In the rows, zero is written as 128.
A: a few groups of rows, each row roughly a mix of its group's hidden directions:
A (164 x 12):
[[164 114  78 149 114 108 151 109  79 118 140  85]
 [147 151 170  93 158 161 142 121 174 113  99  95]
 [119 152 176 133 136 128 101 123 171 176 150 172]
 [158 135  92 157 104 104  81  98 112 150 115  82]
 [ 67 112 137 156 126 111 149 145  84 147 173 142]
 [116 166 174 135 153 140  76 127 112 118 122 181]
 [ 95 155 143 137 156 104 107 115  74 181 109 134]
 [142 127 149 177 145 164 135 107 182 102  89 138]
 [144 107  84 111 116 140 152  95  90  83 141  86]
 [158 122 110 164 137 146 162  91  86 147  99 172]
 [ 70 146 160 125 128 132  59 118 108 132 116 146]
 [147 119 168 172  79 144 131  90 165 130 132  98]
 [192  93 179 113 117 124  98 131 138 114 141 103]
 [140 176  89 141 118 141 116 114 124 171 157 182]
 [ 89  99  90 171 117  84 140 129 101 155 128  95]
 [151 156 124  89  93 142 148 169  93  85 123  95]
 [163 119 169 151 112 141 121  93 193 104 119 143]
 [ 88 174  90  94 104 104 109  89 141 152 113 117]
 [149 141 117 126  80 146 126  98  70 106 160  92]
 [110 122 143 100 185  79 148 137 122 148 107 173]
 [119  99 150 112 125 165 132 167 158 124 138 197]
 [194 134 156 183 129 109 131  92 143 119 142 119]
 [134  97 142 153 151 147 105 126 145 191  75 131]
 [144 150  77 133  89 123 177 154 157 140 139 163]
 [171 114 182 145  87 129  94 164 112 148 145 118]
 [108 119  66 118 107 150 137  85 127 150 167 161]
 [107 121 127  81 125 110 153  62 105 129  87 141]
 [193 132  96 128 135 103 166 110 127 162  89 120]
 [109  94  73 156 163 128 106  87 127  95 120 107]
 [102  96  93 156 175 124  87 139  93 156 108 147]
 [104 173 122 149 132 159 120 147  96 141  70  91]
 [106 103  85 108  93  85 151 173 139  98 128 107]
 [113 101 132 148 156 143 148 203 156 145 108 151]
 [146 170 100 115 116 131 169 105 179 177 122 127]
 [111 153  98  80 142  85 136 135 187 123 125 151]
 [118  93 125 134 115 164 133 172 103  98  96  73]
 [122 131 117  90 143 100 131 185 171 177 114 135]
 [ 86 116 132 131 158 109 158 107  71 134 120 178]
 [116 192 116  96  98 125 160  83  97 132 129 137]
 [128 128 175 143  93 109 127 145  87 152 107  69]
 [121 110  98  97 136 105 145 135 138 175  71 169]
 [ 83 182 143 160 145 125 106  93 136 154 115 164]
 [134  99 156 106 138 178  91 137 105 153 167 167]
 [111 165 126  95 150  84 148 146 141 153  82 167]
 [122 147 110 118 199 121 180 117 130  87 124 123]
 [158 110 116 108 180 168  88 167 145 113 126 103]
 [138 129 147 138  55 148 167 106 144 148 131  90]
 [105 100 191 136 120  97 119 163  98  90 117 112]
 [114 126 157  99 199 138 141 180 115 132 146 131]
 [122 184 136 150 101 121 119 114  76 101 169 104]
 [140 138 173 181 135 146 130 142 123  67 123 159]
 [158 151 147 159  89 166 103 124 172 133  86 143]
 [139  71 141 137 100 164 125 178 115 127 135  84]
 [106 213 151 126 124 120 116 119 131 144 127 168]
 [178 156 119 111 129 187 103 130 101 166 147 140]
 [173 113 100 117 118 111 185 161 168 150 123 108]
 [132 127 102  95 100 116 113 113 166 120  56 152]
 [126 148 147  85 108 144  90 164 104 165 129 177]
 [ 96 147 124 124 147  79 132 104 123 176  80 160]
 [ 76 145  60 139 134 137 143 100 126  92 127 114]
 [ 95 126 166 161 121 125 162 152 102 143 190 113]
 [132 181 186 148 100 141  99 150 112 156 136 149]
 [121 184 166 111 142 143 124  84 141 158 150 168]
 [ 82 140  82 155 157  89 132 120 158 140 108 164]
 [127 159 111 165 135 111 156 174 120 153 135 190]
 [ 69 148 110 145 125 126  90 125 177 166 113 108]
 [189 109 146  96 117 133 138 172 118  86 126  98]
 [116 153 118 102 150 159 112  46 121 112 115 128]
 [119 150 179 148 169 144 131 140 138 168 103 178]
 [127 142 177 161 120 167 103 114 132 176 110 169]
 [120 115 139  93 168 101  83 132 101 151 137 184]
 [125 113 126 120 183 132 182 125 158  91 147 166]
 [112 105 141 189 112  68 161 146 116 111 133 125]
 [147  91 191 144 111 134  82 116 130 168 135 114]
 [111 158 141 115 118 102 126 110 140 198 149 176]
 [172 117 146 105 152 173  73 115 140  89 125 118]
 [141 165  91 108 123 107 148  89 103 184 155 115]
 [172 119 130 127 158 167 144 119 124  57 140 111]
 [128 162 194 141 103 119 101  96 136 137  90 103]
 [136 118 190 108 134 117 121 176 127 100  99  85]
 [156  87  92 137  88 138 116 156 175 120 139 167]
 [119 208 145 133 145 141 126  88 120 118 134 164]
 [130  80 143 140 172 134 130 111 151 110  75  86]
 [128  63 156 192 116 140 145 149 130 142 137 124]
 [124  71 119 116  85 140 119 165 121 129 129  69]
 [184 115 146  99 117 137 148 191 117  96 128 113]
 [120 144  90  85 101 115 142 165  82 158 165 131]
 [130  96 113 140 131 126 186  69 115  89 146 134]
 [109 121 143 125 118 118 166  89 108  64 145  85]
 [159 122 106 184 108 100 118  96 177 142 108 150]
 [102 153 173  81 158 131 125 114 159 159  89 143]
 [ 91 113  92  86 146 122  89 168 135 151 157  98]
 [157  87  89 151 131 177  93 121 106 140 160 107]
 [105  96 134 118 155 110 135 151 188  95  94  93]
 [ 79 156 112 111  62 125 151 150 131 159 143 122]
 [104 163 119 100 113 139 133 110 163 163 146 193]
 [134 135 182 179 103 126 177 100 109 113 136 143]
 [113 123 176  80  70 138 145 148 103 149 146 119]
 [ 82  94 136 165 135 120  81 139 177 146 108 117]
 [180 112  75 151 148 140 156  98 138 164 108 115]
 [ 95 109  89 115 180 135 115 143  82 136 116 170]
 [172 135  90 163  76 143 154 119 172 125 138 119]
 [125  82 117 118 106 151 126 164 158 173 140  76]
 [160 142 117 170 119  83 121 187 123 164 115 121]
 [ 89 136 105 148 169  93 135 146 134 110  63 132]
 [ 74 145 185 133 132 146  90 135 156 150 117 156]
 [159  91  98 158 121 135 194 133 153 150 152 138]
 [157  95 144 182  97 114 146 103 138 162 157  95]
 [135 148 109 100  97  77 138  65 139 157 110 126]
 [165 138  61 165 144 120 111 138 135 164 113  99]
 [162  85 108  90 140 141 181 107  88 124 127 111]
 [157 102 115 129 143 154  99 196 153 154 120  95]
 [143  88  99 131  91 120 117 142 104  88 123  67]
 [122 148 188 144 138 159 118 152 145 176 139 169]
 [125 125 105 130  72 122 157 122  78 128 184 118]
 [135 159 159  82 176 100 122  97 113  92 123 101]
 [126 173 172 137 157 137 132 138 144 165 128 189]
 [128  66  90 154 163 137 126 142 162  99 128 159]
 [152 141 128  95  71 142 156 131  83 156 166 117]
 [161 135 138 143 178 108  74 142 151  89 153 117]
 [108 148  93  57 146 166 127 152 118 135 100 133]
 [135  85 101 109 129 176  89 171 116 134 149 161]
 [142 172  94 109  97 166 103  86 114  92 126 107]
 [110 123 172 105  81  90  98 121 104 136 135  80]
 [112  94 132 111  78 105 143 107  60 134 142 140]
 [174 153 150 148 184 137 121 116 114  82 119 158]
 [155 153 170 119 120  85 152 100 154 148 163  87]
 [130 184 147 123 124  83 154 127 173 154  92 142]
 [ 60  97 161 161 130 138 144 145 102 164 127 135]
 [124 104 178 145 171 147 132 113 126 182 101 158]
 [129 109  90 104 134 114 147  46 109 135 145 120]
 [ 95 169 141  79 133 134  89 126 170 153  97 142]
 [157  66 138 136 120 158 107 105 137 127 188 130]
 [ 89 124 135 162 121 154 104 127  89  62 141 147]
 [104 150 118 148 146 145 106 132  66 189 115 131]
 [141 182 119 136 144 157 102 143 118  67 117 163]
 [ 97 164 136 165 110 176 104 170 140  92 140 114]
 [170 105 146 112 127 160 139 176 117  78 119  91]
 [140 127 163 156 154 135 130 113 114  67  94 175]
 [164 126  63 129 137 122 181  96 157 131 130 119]
 [117 102  67 105 141 135 112 184 106 133 135 161]
 [199 118 138 106 154 179 147 142 139 145 124 147]
 [ 93  92 142  80 127 105 135 169 170 153 102 121]
 [ 99 144  68 139 121  98 174 152  96 157 134 121]
 [108 131 153 110  92 108 171 161 134  90 178 146]
 [ 93  88 158 122 157  67 138 154 145 157 135 139]
 [111 174 114 149 117 129 141  73 141 172 134 172]
 [116 154 155 133 163 167 105 122  83 179 121 157]
 [115 161 195 131 113 150 106 109 102 171 111 140]
 [130 187 123 149 153 124 147 102 126 137 153 192]
 [184  89 139 158 114 128 116 132 185 136 103 108]
 [167 118 136 126  99 118 174 112 159 189 108 112]
 [195 155 139 152 162 154 118 156 140 161 106 124]
 [ 94  95 138 129  66  91 154 109 147 163 117 119]
 [153 141 133 205 142 114 123 177 140 152 132 134]
 [125 124 119 144  97 163 157 169 183  96  96 144]
 [ 70 171 130 120 124 193 141 150 137 129 137 128]
 [186  77 109 116 145 117 172 135  93 111 122 122]
 [124 118 119 192  74 166 152 121  98 133 135 139]
 [174 102 146 116 141 131  83  80 123 137 178 137]
 [148 107 136  87 106 133 165 135 152 108 193 152]
 [ 86 141 133 126 133 172 186 160  94 149 149 131]
 [118 174 151  79  93 121 173 116 146 130  92 139]
 [170 125 178 149 159 108 162 156 162 141 107 153]]

the three rows of each list that fit no group, in list order (the others fit one group, some only roughly):
    k677: [126 111 133 119 165 128 164  92  72  78 118 114]
    k381: [136 161 138 120 164 157 148 163 139  64  95 128]
    k60: [ 83 100 112 171 125 149 101 141 135  94 103  80]
    k375: [138 166 103 182 105 102 136 114 110 185 136 135]
    k322: [110  85 154 131 172 143  74 125 103 151 133 164]
    k801: [157 143 190  81 129 158 141 163 111 144 105 130]
    k38: [120  95 113 179 127 114 111 117 180 109  78 143]
    k535: [128  77 124 154 130 131  89  70 156 122 150  97]
    k298: [124 135  77 112 201  99 108 110 119 137 116 110]
    k690: [126 136 118  82 121 156 132 109  58 149 153 159]
    k440: [172  78 126  74 118 124 143 115 112 109 115  86]
    k309: [ 67 109 127  78 155  95 134 144  99 147 142 144]

k677, k298, k690
    k14: [ 97 134 121  90 189 117 116 104 101 175 107 123]
    k896: [136  99 186 138  99  99 131 109 138  72 113 106]
    k850: [112  90 171 101  85  87 111 121 119 144 170 118]
    k143: [ 93 148  79  94 128 128  90 168 153 123 161 152]
    k435: [127 130 109  76  86 133 136  83  82 141 128  94]
    k228: [126 118  90 172 181 122 166 136 117 122  90 159]
    k489: [174 108 143  59 116 136 159 123 128 124 162 106]
    k554: [ 82 175  89 124  94 114 125  85 125 136 161 140]
    k429: [125 125 165  88  97 125 164 137 168 157 133  77]
    k556: [185 116 150 166 168  99 133  81 123 124 119 145]
    k960: [117 104 116 144 135 137 162 149 143  72  65 113]
    k599: [116  68 127 114  86 145 109 134 171 111  96  99]

k14, k896, k960
    k343: [157  93  96 136 176 124  85  96 122 105 145  93]
    k511: [ 93 145 161 107 108 169 126 128  77 143  89  98]
    k551: [164 187 175  93 141 155 124  97 126 115 125 117]
    k159: [146 153  99 109  71 119 131 129 171 173 129  96]
    k547: [ 75 113 138 162 102 100 172 127  88  99 130 140]
    k287: [168 129 155 167 149 160  84 149 113 128 178 128]
    k205: [169  90 120 149 156 160  98 149 168 139 166 149]
    k6: [149 105  80 100 141  95 159  80 139 140 165 143]
    k233: [138  50 123 147 151 130 161 150 166 119 121 139]
    k972: [146 187 140  96 126 156 126 119 156  78 162 129]
    k898: [155 121  57 131 114 136 149 110 118 146 134  72]

k547, k287, k205
    k619: [104 120  54 124  91  90 148 138 108 118 119 108]
    k91: [128  91 125  77 132  92 117 102 165 121  75 120]
    k604: [134 136  79  77 152 118 134 164  91 101 134  96]
    k110: [ 64 175 104  97 142 142 123 139 136 124 104 164]
    k149: [ 95 194 108 112 152 108 116 154  80 123 117 136]
    k247: [137 142 142 144 109  88 160 104 185  86 104 104]
    k608: [122  73 126 147 140 146  60 119  98 138 130  98]
    k407: [ 78 103 156 169  84 106 135 130 131 140 112  84]
    k791: [129  88 151 157 160 156  84 156 118 114 178 138]
    k430: [142 126 173  60 142 172 127 125 131  93 140 130]
    k719: [137 113 109 107 150 124  96 161 152 100  98  62]
    k359: [ 97 127 139 125 118 145 127 140  68 190 162 140]

k110, k149, k791
    k529: [165 144 100 144 163 139  69 117 136 130  78 143]
    k41: [162 122 176 131 162 179 132 167 152 102 144 134]
    k858: [ 63 149 135 146 155 130  91 102 160 121  91 127]
    k184: [ 99  84  56 136 102 116 143 118 147 152 132 115]
    k387: [ 94 117 188 153 134 163 117 131 155 112  79 141]
    k715: [112 164 148  94 128 107 198 129 135  86 139 119]
    k962: [128 168 113 162 156 132 140 155 153 126 166 188]
    k571: [112 175 174 104 159 153 122 164 118 126 157 164]
    k411: [136  95 165 146 139 105 179 118 118  93  99  83]
    k97: [136 133  97  80 167 128 113 146  91 151 160 173]
    k538: [149 133  92 123 117 103 189 113  98 145  96  87]
    k865: [ 82 122  68 101 108 118 113  82 133 126 142 159]
    k130: [126 158  90 125 114 132 175  93 106 156  72 132]
    k942: [132 109 135 104  86 117  82  80 142 125 155  82]

k571, k538, k130
    k669: [151 112  93 126 167 147 131 122 113 156 170 189]
    k583: [ 91 154 123 110  79 151 150  89  86 105 115 152]
    k722: [156  71 118 167 142 108  77 139 161 131 135 114]
    k817: [159 133  94 158  94 109 114 121 129  82 185 112]
    k689: [121 145 147 153 179 174 105 130 137 106  72 120]
    k408: [ 57  93 156 131 132 105 113 160 114 122  94 112]
    k181: [ 91  90 101 114 141 119 150 116  82 168 126  82]
    k129: [174 145 132 132 113 157 134 119 162  68 132 173]
    k594: [154 147 150 134  76  82 153  90 168 134 144 128]
    k868: [130 174 110 127 151 149  66 142 125 119  89 164]

k181, k129, k868
    k253: [ 92 121 127 155  92 159  62 109 124 161 113 129]
    k356: [127 106 112  85  88 129 159 146  95 183 157 127]
    k433: [118 131 135 178  82 103 171 109 169 121 109 100]
    k272: [ 71 135 132  94  89 142 105 102 122 144 152 174]
    k641: [190 161 126  93 127 112 132  83 133 123 171 121]
    k832: [145  91 175  96 105 161  92 127 127 126 133  78]
    k665: [125 123 183 153 134 135 119 101 122  54 146 124]
    k956: [142 126  82 108 179 138 104 167 116 179 135 120]
    k198: [131 144 121 105 179 184 114 112 131 184 116 137]
    k878: [185 146 140 110 165 140  94 150 150 154  83 130]
    k165: [154 112 115  77  80 103 164 107 173 123 126 138]

k253, k198, k165
    k989: [110 141  85 115  87 145 180 181 148 125 126 136]
    k503: [130 173 188 141 153  86 132 109 153 155 133 149]
    k294: [107  98 100 149  99 151  99 139 163 112 186 102]
    k354: [ 86  93 146 144 178 126 101 125  85 162 131 151]
    k264: [ 58 105 137 136 114 126 110  67 105 124 127 123]
    k903: [145 117  75 116 187 163 105 147  98 107 121 132]
    k167: [120 176 161  76 165 101 110 122  96 124 105 141]
    k721: [113 141 130 129 119 137 195 112 164  88  93 157]
    k500: [ 81 125 100 163 112 145 131 183  90 130  96 116]
    k300: [183 129  98 124 142 186 123 148 139 126  79 130]
    k924: [100 103 137 155  97  79 169 143 177 121 112 141]
    k766: [105 132 114  91 133 113 190 152 114 143 179 151]
    k83: [108 168 116  96 145  95 182 132  98 161 151 149]
    k809: [129 126 145 121 101 166 104 121 207 126 132 159]
    k575: [111 105 101 148 109  98 120  92  92 112  82  82]

k503, k721, k809
    k517: [ 92 106 117 125 155 133 126 102 160  78 109  72]
    k915: [132  61 130 137  98 156 122 129 111 142 134  68]
    k519: [141 146 151 115 125 131 158 126 170  61 107  88]
    k42: [ 90 167 107  80 158  88  93 135 120 109 133 150]
    k472: [123 112  90 103  96 161 132 156 152 104 181  94]
    k277: [ 92 134  71 176 143 153 103 111 108 111 104 148]
    k739: [114 115 109  90  66 117 120 101 163 142 102  93]
    k761: [ 81 120 147 136 105 132  69 125 142 117  71 138]
    k398: [201  95 132  98 103 136 105 123 147 153 117 153]
    k45: [151 117 135 121 103 153 157 111  83 139 171 184]
    k964: [ 75 129 117 111 133 124  86  94 123  97 121  71]

k277, k761, k398
    k442: [149  99 140  96 100 168 120 191 115 129 114 162]
    k883: [124 139 163  89 136 117 156 166 118 186 103 160]
    k658: [124 129 152 112 157 103 135 210 129 152 110 149]
    k498: [148 121 154 141  93  84 129  76 163 106 148  95]
    k35: [142 143 163 129 107 191 128 171 101  99 143 101]
    k674: [106 116 157 125  95 165 147 102 107 101 161  72]
    k357: [161 114 119 138 133 146  68 128 174  79 112 116]
    k555: [162 139 129  98 131 165 151 174 182 148 148 150]
    k730: [110 143 172 125 131 102 183  87  85 137 140 147]
    k234: [ 93 111 102 113 166 117  91 157  82 117  93 101]
    k460: [111 123  81  87 119 102  97 138 121 162 172 163]

k442, k658, k460
    k842: [117 109 133 152 125  91 146 107  84 140 194 155]
    k476: [140 131 120 112 165  92 132  49 127 126 100 142]
    k902: [ 99  90  76 166 143 148 125 111 121  94 171 120]
    k744: [ 85  52 133 127 107 104 148 125 108 110 112 112]
    k636: [157  96 109 111 153  81 109 100 141 181 136 100]
    k693: [173 134  85 116 134 128  90 160 116 161 105  83]
    k450: [151  83 112 118 179 143 135 152 115  92 147  81]
    k168: [116 150 114 119 132 144  69  65 112 137 166 136]
    k695: [116 158 168 133 146 140 170 110  94  86 110 172]
    k266: [107 125 136 122 135 104 195 142 176  94 128 161]
    k108: [182 118 142 143 137 127 143 189 150 129 160 166]

k842, k450, k168
    k745: [167  88 133 110 111 177  78 143 153 103 145 133]
    k88: [150 131  82 170 135 122  89 107 107 183 123 148]
    k508: [154 129 151  96 150  92 169 186 116 107 148 148]
    k452: [ 98  73 112 144 113 105 100 167 151 144  89 104]
    k197: [112 145 143  56 159 102 117 152 130 153  92 115]
    k988: [147 140 136 127 135 170 169 186  83 108 104 128]
    k670: [129 145 145 163 128 152  99 150 183 114 181 153]
    k263: [116 127 105 130  52 138 163 130 168 119 112 103]
    k588: [152 184  95  98 132 138  87 110  90 111 138 101]
    k802: [129 123 128 106 168 135 133 144 123 113  64 188]

k508, k197, k263
    k390: [150 169 115 160 179 164 122 102 129 119  82 112]
    k780: [125  72 173 152 136 179 106 129 118 153 119 103]
    k297: [133 154 154 180 126 103 176 123 103 168 152 149]
    k750: [125  90 184 108 184 150 107 160 127 129 119 112]
    k327: [145 128 166  91  85 100 146 107 118 129 184 104]
    k624: [197 119 109 110 126 135  92 111 169 103 143 154]
    k166: [102 150 122 129  74  80 178 135 135 122 127  92]
    k377: [103 136 115 168  80 104 111 117 175  87 147 109]
    k71: [111 134 101 134 190 187 132 157  96 124 117 133]
    k684: [147 101 125 111 178 150 107 102  88 141 184 136]
    k25: [ 83 193 111  87 100 137 127 147 130 120 113 153]
    k546: [182 154 110 100 167 158  81 126 147 142 148 119]

k750, k377, k546
    k293: [129 120 176 148 122 137  69  73 155 136 137 115]
    k170: [135 147 193 123  83 137 155 110 158 144 141 165]
    k782: [158 145  99  88 103 131 124  94 145  83 115 178]
    k295: [164 127  94 183 132 143 126  90 156 114 106  86]
    k114: [122 159  88  93 119 128 183 173 134 114 156 151]
    k862: [133 120 213 138 130  84 134 138 134 149 148 132]
    k873: [135  62 126 166 173 137 124 153 111 159 150 121]
    k774: [154 119 113 113  76 104 121 112 182 160 118  89]
    k340: [117 155 108 108 142 126 156 179  79 131 120 180]
    k427: [144 107 102  89 192 162 104 149 121 131  96 142]

k782, k862, k340
